In the rows, zero is written as 128.
A single turn carries every row of the set below to another of its rows. Some are shown first; where does it send the rows asked next?
gumi: [151 158 120 173 120 145 144 112 111 118 139 125 125 124 127]
lutaz: [100 123  99 105 100 122 120 105 167 133 137 140 132 146 118]
govet: [132 139 173 150 125 118 139 119 122  97  94 129 143 108 132]
lig: [142 131 122 148 163 110 131 128 123 108 101 143 127 160 113]
Vupa: [ 97 150 144  98 132 144 121 126 133 148 156 137 135 143 163]
lud: [108 140 123 110  97 139 129  97 167 139 165 125 144 139 130]
zudu: [155 122  98 148 142 118 135 144 130 101 106 142 114 129 110]
Pini: [167 106 125 135 129 100 140 123 135 107 148 116 142 104 112]
vife: [131 132 148 157 113 125 124 136 106 115 101 123 131  88 147]
Rarog: [144 120  93 156 142 115 119 138 107 120 104 139 116 138 123]
vuno: [143 127 150 140 124 122 132 150 128  99  98 128 129  84 137]
gafa: [ 88 137 141 100 119 141 107 145 157 141 125 131 132 134 159]
Rupa: [157 156 126 172 116 138 147 112 116 109 148 129 123 130 118]
gulep: [142 119 107 152 143 109 119 149 112 112 100 146 111 140 118]
nevu: [147 162 144 165 136 136 152 106 125  99 120 135 133 143 116]
rov: [157 130 148 143 159 121 124 152 109 132 158 112 133 133 145]
dip: [ 98 117 127  84  96 116 137 128 149 137 146 142 142 146 118]
vavan: [105 121 112  99  97 112 127  90 144 136 151 146 143 135 122]
popak: [ 99 157 137 111 117 158 122 123 160 143 153 125 132 144 152]
kep: [ 91 126 105 101 112 119 115 116 140 130 110 162 126 144 130]
Mer: [152 101 124 146 114  94 128 112 114 122 142 112 147 102 122]
rifim: [153 101 128 142 113  87 132 115 120 110 139 120 144 108 110]
zil: [150 125 155 135 174 107 130 135 120 123 136 117 146 147 135]
fev: [148 108 158 135 133  88 138 107 126 107 131 119 160 117 116]
sof: [107 158 126 113 104 147 137  93 142 138 165 142 134 142 137]
bozi: [ 85 128 117 105 102 128 109 126 162 129 106 146 128 131 136]
nam: [ 87 137 156  91  94 137 136 141 145 134 132 139 137 132 138]
vesa: [100 141 135  91 117 142 138 142 146 145 157 139 132 162 134]
negu: [166 157 133 162 127 148 155 124 133 103 143 123 125 113 124]
zufa: [160 130 139 136 167 128 130 164 126 120 142 115 128 124 145]
lav: [ 83 141 145  99 110 134 112 129 134 133 114 151 131 120 159]
kof: [ 89 138 121  96 102 138 136 142 144 130 118 156 122 156 123]
naru: [133 137 162 153 116 123 125 148 110 108 102 126 125  96 146]
Nisa: [151 123 136 144 158 121 120 148 106 140 149 108 135 128 151]
mufe: [ 98 148 134 104  85 145 152 116 148 130 147 144 132 146 118]

sof -> Vupa
mufe -> vesa
Nisa -> vife
Where do these go?
gafa -> bozi
gulep -> rifim
nevu -> zil
zufa -> vuno

